In the rows, zero is written as 128.
Each run below is a few steps of one of 8 hidden systems, one row a step.
Tes, trace 1 (9 x 22):
[[101 146  83 113 108 154 156  93  79 164 103  81 100 125 190 145  77  90
  121 140 101 159]
 [140  72  88 174 137 134 147 115 123 135 114  97 164 114 138 186 163  90
  106 137 147  54]
 [167  90 139 136 136  89 167  74 115 107 147 157 139 123 158  82 124 154
  169 101 197  98]
 [135 114 129 115 130 104 146  55 160  88  88  98 119 124  70 119  89 164
  108  95 127 185]
 [158  96 137 173  98 188 120  79 122 117 142 172  89  90 103 156 121 108
  106 146  71 155]
 [221 135  58 147  77 125 139 155  96 118 134 127 112 118 142 130 107 125
  139 177 123 131]
 [159 113  86 185 146 106 122 160 156 117 143 123 160 170  70  86 113 130
   84 157 175 122]
 [131 125 169 147 144 179  79 152 139  51 132 149 120 135  95  56 117 165
  148 129 144 132]
 [155 168 151  96 102 118  95 187 154 110 132 152 110 110  64 134 149 176
  146 131  70 165]]
zot, trace 2, 9 rows:
[[118 141 157 131 106 143 100 135 154  83  92 130 121 120 102 155 147 159
  122 113 140 123]
 [150 147 151 151 102 144 108 136 145 143 154 184 112 125 128 148 135 112
  102 149 122 143]
 [151 156 125 144 114 163 100 163 142 111 106  96 144 136 144 112 100 110
  110 147 133 134]
 [ 90 144 135 145 148 125 109 140 143 120 131 142 134 161 124 132 134 116
   93 139 184 112]
 [124 154 165 131 110 136 122 145 124 146 133 147 132 137 186 105 124 135
  152 119 160 119]
 [124 150 151 112 118 114 127 122 159 148 102 103 158 128 159 163 127 112
  104 104 144 122]
 [104 131 131 130 135 139 140  88 113 158 134 131 119 134 171 142 108  85
  100 137 139 136]
 [145 124 126 103 157 123 140 100 116 108 125 105 150 126 170 111 106 102
  139 122 159 107]
 [118 133 117  88 159  67 156  98 128 144 139 131 135 142 128 122 117 131
  127 111 152 141]]
lup, trace 3:
[[190 130 143  67 115  83 148  67 132  63 102 136 123  80 146 170 136 150
  159  95 156 120]
 [108 147 140 121  91 126 135  71 151 123 100 129  83 131  90 120  76 172
  106 106 108 219]
 [127 135 123 159 101 189 116  79 106  86 104 142  91 119 185 166 102  86
   94 156 176 122]
 [199 160 150  95 118  85 120 120 138  81 161 206 113 119 126 128 127 144
  137 140 174 145]
 [123 170  93  89  96 132 129 135 100 101  91  90  87 139 132  95  78 170
  159 132 118 184]
 [161 141 182 145 109 200  90 119 155  84  97 111 142 104 163 128  99  97
  111 126 120 131]
 [143 162 171  89 119 128 121 127 114 150 177 204  94 108 159 144 136 108
  145 138 100 152]
 [135 184  84  61 143  99 129 142 117 129 114  87 128 147 139 137  87  99
  106 152 122 164]
 [118 165 182 144 132 155  98 153 166 140 118 112 163 159 167  77  92 113
  107 117 166 140]]
tok, trace 4:
[[151 144 105 154  88 113 124 190 157 196 138 127 139 132  92 172 151 124
   93 148  73 144]
 [179 131  76 181 114 162  98 193 135 114 120  94 150 146  98 105 108 113
  102 176 121 125]
 [118 126 126 157 136 128  97 215 148 118 119 101 169 153  98  99 165 163
  143 123 152  80]
 [ 90 157 161 158  98 168 102 196 134 170 121 110 136 153 154  70 118 161
  157 116 117 137]
 [117 158 162 105 119 185  96 175 136 134  91  63 156 109 170 130 123 111
  149 116  74 116]
 [151 166 169 101 150 150  91 183 133 139 154 136 167 122 187 135 141  64
  129 149 118  92]
 [146 151 131  83 176 132 122 150  95 108 146 110 153 144 196  67  99  93
  165 145 161 106]
 [ 58 147 158  71 186 108 136 107 115 130 120 100 151 150 189 109 124 110
  142 100 179 102]
 [ 76 118 158 107 145 143 161  58  90 169 142 137 118 117 216 133 118  89
  146 104 135 115]]
tok, trace 5 (9 x 22):
[[124 128 106 149 125 135 106 150 133  90 129 142 109 139  59 123 134 158
  110 149 126 146]
 [148 135 134 166  75 133 115 157 152 114 103 126 129 128 108 126 140 181
  134 115 147 126]
 [134 134 165 151 114 161  95 163 159 124 124 124 134 126  91 103 126 149
  132 119  86 147]
 [147 166 141 120 101 158  91 188 135 101 112 124 120 118 134 134 137 138
  142 143 112 129]
 [163 156 174 121 132 146  91 172 157 107 125 118 163 125 149  98 118 119
  133 122 140 119]
 [107 155 164 101 158 160  94 160 120  94 133 127 132 133 156  87 127 125
  159 132 138 115]
 [117 163 173  85 134 134 118 129 124 122 119 119 141 122 195 115 122 127
  161 104 150 118]
 [111 142 175  82 168 149 124  96 119 129 140 132 136 117 182 120 111  83
  138 118 121 129]
 [126 136 133  73 161 114 143  85  93 111 145 142 122 113 184 148 126  89
  145 131 146 114]]
fuzik, trace 6, 9 rows:
[[116 154  99 123 103  98 126 195 119 160 142 148 114 135 103 162 173 152
  133 149 110 121]
 [152 144 120 178  72 161 125 168 117 170 141 137 116 140 158  86 101 135
  136 146 118 151]
 [129 137 110 145 119 158  92 209 133 104 108  95 142 136 101 115 145 146
  137 147 113 104]
 [ 98 153 166 133 119 140 109 189 125 170 149 147 140 144 172 103 151 137
  156 123 135 103]
 [135 146 168 119 124 179  99 159 133 122 114  95 142 114 144  83 108 134
  160 117  73 144]
 [ 78 141 147 103 161 172  98 162 117 129 121  98 144 125 159 147 148  88
  131 131  99  93]
 [138 115 173 110 163 162 124 111 110 124 145 120 158 108 194  95 121  93
  163 111 119  97]
 [108 104 144  84 186 128 139  99 129 120 112  69 166 109 131 124 127 108
  146  94  91 110]
 [ 86  95 158 116 154 138 151  50 119 133 116 117 135 106 167 158 137 100
  126  94 133 102]]
lup, trace 7 (9 x 22):
[[121 125 157 165 137 162  97 173 140 141 163 163 127 144  92  73 132 139
  133 140  99 139]
 [133 133  92 112 124 148 124 176  88 134 133 111 123 115 158 157 158 108
  157 157  95  90]
 [167 134 138 122 157 113 117 159 167 146 147 115 172 133  84 101 120 113
  110 130  90 145]
 [ 70 138 124 140 133 163 116 169 103 170 138 118 122 149 154 112 133 115
  137 142 104 123]
 [160 125 134 111 157 109 128 149 140 143 139 111 179 119 148 146 151  88
  124 126 127  84]
 [ 89 133 139 116 151  97 138 146 138 178 148 128 141 152 105  96 133 149
  136 106 105 146]
 [ 87 110 112 140 142 138 141 126 120 151 103  78 153 134 155 148 139 108
  120 118 134  91]
 [127  98 160 144 150  96 141 109 155 155 154 154 159 128 110 131 154 130
  119 102 144 104]
 [ 79 108  90 124 134  95 159 110  99 148 124 118 112 140 115 141 143 156
  140 114 135 121]]
sabet, trace 8, 9 rows:
[[ 74  64  89 151 147  83 180  69 103 134 123 130 122 137 114 151 166 165
  138  99 181  83]
 [ 96 124  94 122 103 105 145 125 111  92  83  94  95 143  82  84 117 226
  177  97 143 157]
 [171 124 154 119 111 142 125  91 174 102  88  81 141 109  79  96  75 156
  122  91  77 192]
 [212  94  90 154 114 146 144  85 130 124 144 134 121  88  86 158 106  86
   92 159  57 157]
 [199  73  59 187 137 109 149 120 115 107 150 137 150 133 108 129 137 103
  107 166 174  79]
 [135 109 110 213  86 112 123 163 155 116 115 148 132 162  87 112 151 193
  115 129 208 102]
 [163 175 146 164  64 158  75 216 165 107  99 118 131 141 100  92 115 182
  132 135 128 153]
 [202 168 190 146 109 168  77 182 180 145 149 146 166 115 137 119 115  81
   97 147  84 146]
 [155 141 131 158 129 158 107 173 120 175 187 183 142 131 174 162 148  44
   91 185 126  93]]
Tes, trace 9, 9 rows:
[[144 162 125 165  49 135 110 138 160 102  90 146  93 137 106 146 111 173
   93 135 161 170]
 [183 124 135 140 152 160 106 164 141 143 163 124 156 123 103  90 109  85
  116 157  60 139]
 [110 151  79 126 119 125 107 187  95  89 137 153  89 154 107 127 146 156
  140 170 163 115]
 [147 159 178 147 118 124  96 189 190 149 122 118 177 149 120  95 127 142
  114 110 142 127]
 [ 72 148 145  79 181 142 104 162 106 119 158 144 111 143 103  91 137 129
  155 134  90 140]
 [ 85 181 148 114  84 128 110 180 141 152 100 125 119 131 149 179 161 150
  126 119 125 124]
 [100 141 146 102 163 117 135 158 123 200 157 114 166 136 169 118 135  85
  136 123  99 113]
 [ 43 135 112  97 151 116 137 123  99 129 108  99 119 144 163 150 146 132
  139 115 167  93]
 [110 113 184 120 133 113 145  95 157 161 110 110 169 106 165 156 151 124
  133  75 131  97]]
fuzik, trace 10, 9 rows:
[[180 109 179 135 105 111 146  99 116 147 176 216 127  91 195 146 169 125
  164 113 156  88]
 [159 101  87 103 144 102 159 117 122 155 133  82 133 114  62 101 104 143
  145 117  30 175]
 [ 67 118  75 171  89 149 146 115 101 151  84  98 103 140 166 198 144 118
   99 138 166  95]
 [222  86 158 180 111 126 126 123 146 100 158 185 150 100 118 112 158 144
  148 123 152  92]
 [ 92 132  93  86 136  71 156 154 115 177 144 122 111 141  69 118 145 177
  158 115  71 160]
 [119 150 115 183  45 172 135 123 125 159  87 108 103 130 179 160 102 124
   96 140 140 145]
 [182 102 128 165 139 154  92 179 136  81 155 160 142 114  82 127 169 127
  128 161 125  82]
 [103 155 114  90 131  79 149 178  99 189 161 135 126 151 149  87 138 163
  178 120 118 134]
 [128 143 140 170  78 181 116 138 155 146  74  63 140 132 147 114  88 131
  110 114 102 154]]
sabet, trace 11:
[[161 200 128  45 139  91 108 162 131  83 136 143 112 136 123 110 104 141
  143 145 135 172]
 [127 153 169 109 149 128 112  74 173 114 122 145 136 133 135 166 102  73
   56 129 152 157]
 [126 143  88  97 120 118 128 130 100  99 124 149  96 108 135 215 166 104
  117 156 134 103]
 [136 138 138  83 166  70 128 123 130  87 144 153 139 140 129 109 136 148
  146 116 195 112]
 [ 84 166 139 119 102 112 123 103 151 128 103 144  94 150 114 148 108 156
   94 117 158 177]
 [139 159 118  75 134 146 106 139 128  73  96  93 122 105 119 160 123 114
  125 135  97 136]
 [174 116 156 102 150  94 140  81 140 114 159 174 135 103 125 145 136 110
  125 119 133 126]
 [113 140  72 131 127  93 149 113 108 134 132 141 103 156 124 146 115 123
   96 157 172 145]
 [108 128 127 128 136 135 108 134 144  66  86  98 135 132 104 138 137 153
  121 118 164 105]]
zot, trace 12, 9 rows:
[[ 89 132 131  86 100 141 141  80  86  80  90 129  71  98 156 161 139 170
  176 102 131 130]
 [214  97 155 132 123 101 144  66 160 118 151 172 143  86 103 157 132 111
  109 117 109 137]
 [145 154  80  94 147 137 121 141 112 119 137 101 107 135  94  96  72 106
  116 165  65 192]
 [111 101  88 153 138 132 121 111 116  42 103 127 101 142  74 114 130 176
  126 137 180 117]
 [147 130 189 122 127 114 110 148 145 118 173 206 118 118  93  95 155 171
  160 114 116 140]
 [158 174 120 125  56 134 107 175 153 129  88 105 114 114 108 162 127 161
  124 130  88 165]
 [112 105 132 199 120 188  97 118 150 111 120 144 115 135  90 152 129 101
   65 154 127 130]
 [152 153 145 134 147 173  79 195 114  98 163 159 133 139 157  93 133 100
  140 171 149  97]
 [137 174 125 144 100  86 114 194 173 150 107 109 165 167 130 119 130 154
  103 125 189 121]]
kosel, trace 13 (9 x 22):
[[137 111 100 122 118 118 136 123 100  91 137 160  91 113  94 138 153 164
  158 139 121 124]
 [167 133  85 145 103  90 140 144 149 139 116 115 138 132  91 154 128 141
   99 139 129 138]
 [166 120 125 168 111 158 102 162 136  97 134 146 126 127  94 102 132 146
  126 148 125 127]
 [127 130 116 137  99 117 122 173 134 116 101 108 139 124 115 148 167 169
  147 118 140  92]
 [140 151 155 129 118 121 101 181 169 139 122 118 152 136  88 117 132 149
  122 117 101 145]
 [108 153 140 127 114 180  89 180 126 111 105 100 122 126 134 127 135 132
  140 136  99 123]
 [121 159 161 115 124 134 107 177 148 158 122 110 167 128 168 144 151 110
  128 121 126  99]
 [111 169 171  91 144 143 108 156 133 133 129 112 143 137 165  85 107 126
  155 113 122 144]
 [ 81 157 155  98 145 152 117 109 129 127  99  93 136 133 180 137 109 102
  119 112 136 129]]
tepuf, trace 14:
[[173 156 203 129 110 179  82 138 164 106 133 161 137  97 144 148 131  95
  111 131 101 138]
 [155 194 118  95  98 115 110 179 113 107 117 128 124 140 193 136 120 129
  143 151 185 115]
 [140 152 154  97 169  86 120 148 158 120 143 120 164 159 109  53 102 153
  141 106 156 148]
 [ 57 138 186 107 148 170 110 103 111 113 131 142  99 132 150  83 115 149
  160 103 121 148]
 [119 137 177 124  85 106 159  89 133 184 120 142 133 112 197 147 136 144
  150  78 143 128]
 [144 148 141  97 160 104 143 108 133 188 163 137 159 136 177 128 101  58
   96 135 119 147]
 [ 92 119  99 127 174 137 143  95 102 122 114  81 144 157 178 105  95  88
  111 136 179 105]
 [107  59 115 137 173  96 172  59 101 127 151 141 135 125 122 112 147 139
  149 101 159  94]
 [ 86  94  87 121 140 109 169  63  97 168 144 141  90 121  99 161 130 119
  114 129  80 156]]
kosel, trace 15 (9 x 22):
[[ 55 114 141 145 178 133 126  71 121  84 123 144 118 170 149 102 110 122
  101 124 233 108]
 [ 96  82 165 135 110 103 180  23 129 174 133 168 104  99 131 155 143 154
  145  69 111 143]
 [136 108  80  71 189  97 147  76 102 111 162 139 105 116  65 151 118  91
  110 153  68 165]
 [158 116  40 187  93 136 152 117  82 150 156 159  88 148 144 138 101  98
   95 194 160 134]
 [217  59 108 187 123 102 160 101 129 104 140 138 164 112 119  98 138 149
  152 119 175  79]
 [103 104 100 141 138  72 134 129 147  88 119 144 111 154  28 108 151 212
  131 110 168 137]
 [131 104 107 184  69 150 125 136 156 145  97 118 105 111  44 169 143 168
   97 123  62 160]
 [171 114 102 148 129 153  94 217 125 120 156 141 141 108  78 155 185 114
  133 172  65  86]
 [156 167  89 145  89 107 115 252 128 158 122  96 155 160 132  89 137 168
  159 147 141 106]]
tepuf, trace 16:
[[152 111 110 141 111  85 173  78 113 130 120 137 132 130 181 137 124 137
  136 114 211 100]
 [125 116 108  76 195  78 152  79 123 135 163 135 130 134  89 121 113 100
  111 131 106 157]
 [ 57 108 105 159 129 162 136  67 118 116  95 108  96 142 120 150 108 122
   89 131 145 138]
 [182  76 125 154 109 111 157  68 134 113 130 152 133  91 120 176 154 125
  120 116 138 100]
 [140 144  64 100 139  97 132 133 114 120 141 143  99 128  86 181 130 101
   90 173 109 150]
 [137 117  94 169 122 143 112 124 155  81  83  90 132 143  72 130 102 139
   82 137 152 138]
 [163 105 137 135 125 148 105 125 128  54 135 169 111  94  84 144 167 153
  147 134 123 105]
 [145 176  99 104  76  98 122 167 132 118 115 151  88 127  89 161 138 174
  127 142 119 166]
 [162 164 166 138 108 150  86 161 190 103 102 112 149 131  94 116 107 137
   95 125 113 162]]

Name the system that made each run.
trace 17 (2 x 22):
[[102 120 117 146 155 112 116 193 135 162 169 150 142 158  76 101 165 145
  133 143 115 111]
 [121 116 117 159  98 182 123 147 109 138 109  95 113 124 125  86 109 154
  160 125  73 147]]

tepuf
trace 18 (2 x 22):
[[190 104 145 150 120 135 138 106 142 146 137 127 165  95 161 160 133  77
  108 129 112 100]
 [126 143  66 105 161 108 128 154  95 118 143 122 125 147 136 141 129  94
  116 171 153 107]]

tepuf
trace 19 (2 x 22):
[[161  95 140 146 180 132 140  57 123 119 182 177 134 133 138  88  86  73
   96 146 159 139]
 [ 81 182 115  86 122  93 110 169 116  88 116 153  94 155 120 150 156 177
  139 136 190 122]]

lup
trace 20 (2 x 22):
[[105 132 126 126 128 137 129  90 137 137 116 120 114 125 119 160 113 106
   86 130 108 154]
 [147 117 115 131 146 154 122 104 100  87 141 142 115 121 150 114 113 103
  134 149 144 118]]

zot
trace 21 (2 x 22):
[[141 143 163 112 152 133 113 117 139 133 163 164 134 124 137 131 121  85
  108 142 118 138]
 [121 130  99  95 164 129 131 114 100 104 129 104 121 137 131 101  96 114
  137 138 122 140]]

fuzik
trace 22 (2 x 22):
[[191 117 137 149 151 109 100 162 170 113 177 179 147 131  39 110 142 124
   99 156 102 143]
 [ 93 144  65 147 104 164 120 198  70 144 133 112  89 151 131  97 123 147
  158 173 101 132]]

lup
trace 23 (2 x 22):
[[126 129 162 203  72 144 117 123 156 138 130 181 109 150 130 108 124 166
  109 124 186 142]
 [145  92 146 101 129 124 136 107 132  87 102 109 133  78  94 159 167 165
  171  89  81 107]]

kosel
trace 24 (2 x 22):
[[ 70 114 179 114 172 185  92 135 106  97 146 148 115 118 128  95 147 134
  169 116  93 111]
 [149 184 154  65  89 106 136 139 118 143 116 129 116 108 199 148 122 139
  168 108 126 142]]

tok
trace 25:
[[ 89 121 171 171 148 140 119 130 184 166 113  91 181 164 125  89 108 121
   88  99 155 124]
 [103 128 132 145  83 192 110 158 102 142 121 137  88  99 138 160 157 138
  152 139  58 126]]

sabet
trace 26:
[[210 162 142 120 102 106 117 152 145 103 132 138 147 128 151  93 104 145
  144 131 164 140]
 [111 140 115 109 172 114 106 135 153 105 140 133 127 154  52 113 111 123
   86 147 114 166]]

Tes
trace 27:
[[ 49 133 134 105 175 113 140  96 152 166 108  80 150 158 119 127 103 103
   85 104 121 150]
 [106  99 106 165 104 168 144 100  84 149 133 149 100 108 179 183 156  96
  129 146 128  87]]

tok
trace 28:
[[168 168  83 133  81  97 129 162 122 136 137 151 105 148 129 135 110 140
  110 167 155 163]
 [137 100 123 166 141 140 115 120 163  86  96  83 162 140  86 103 112 139
  101 114 154 115]]

tok
trace 29 (2 x 22):
[[ 35 133 149 105 155 118 123  85 134  74  89 116 106 150 111 129 130 174
  125  91 192 131]
 [162 104 138 171  53 112 163  69 143 139  87 128 127  99 167 176 135 162
  130  90 172 113]]

lup
trace 30 (2 x 22):
[[ 96 160 155 109 120 130  97 151 188  98  69  75 137 140  59 127 115 175
  107  98 104 172]
 [105 126 173 134 131 178 102 153 112 171 184 195 101 107 126 140 163 104
  139 144  45 132]]

Tes
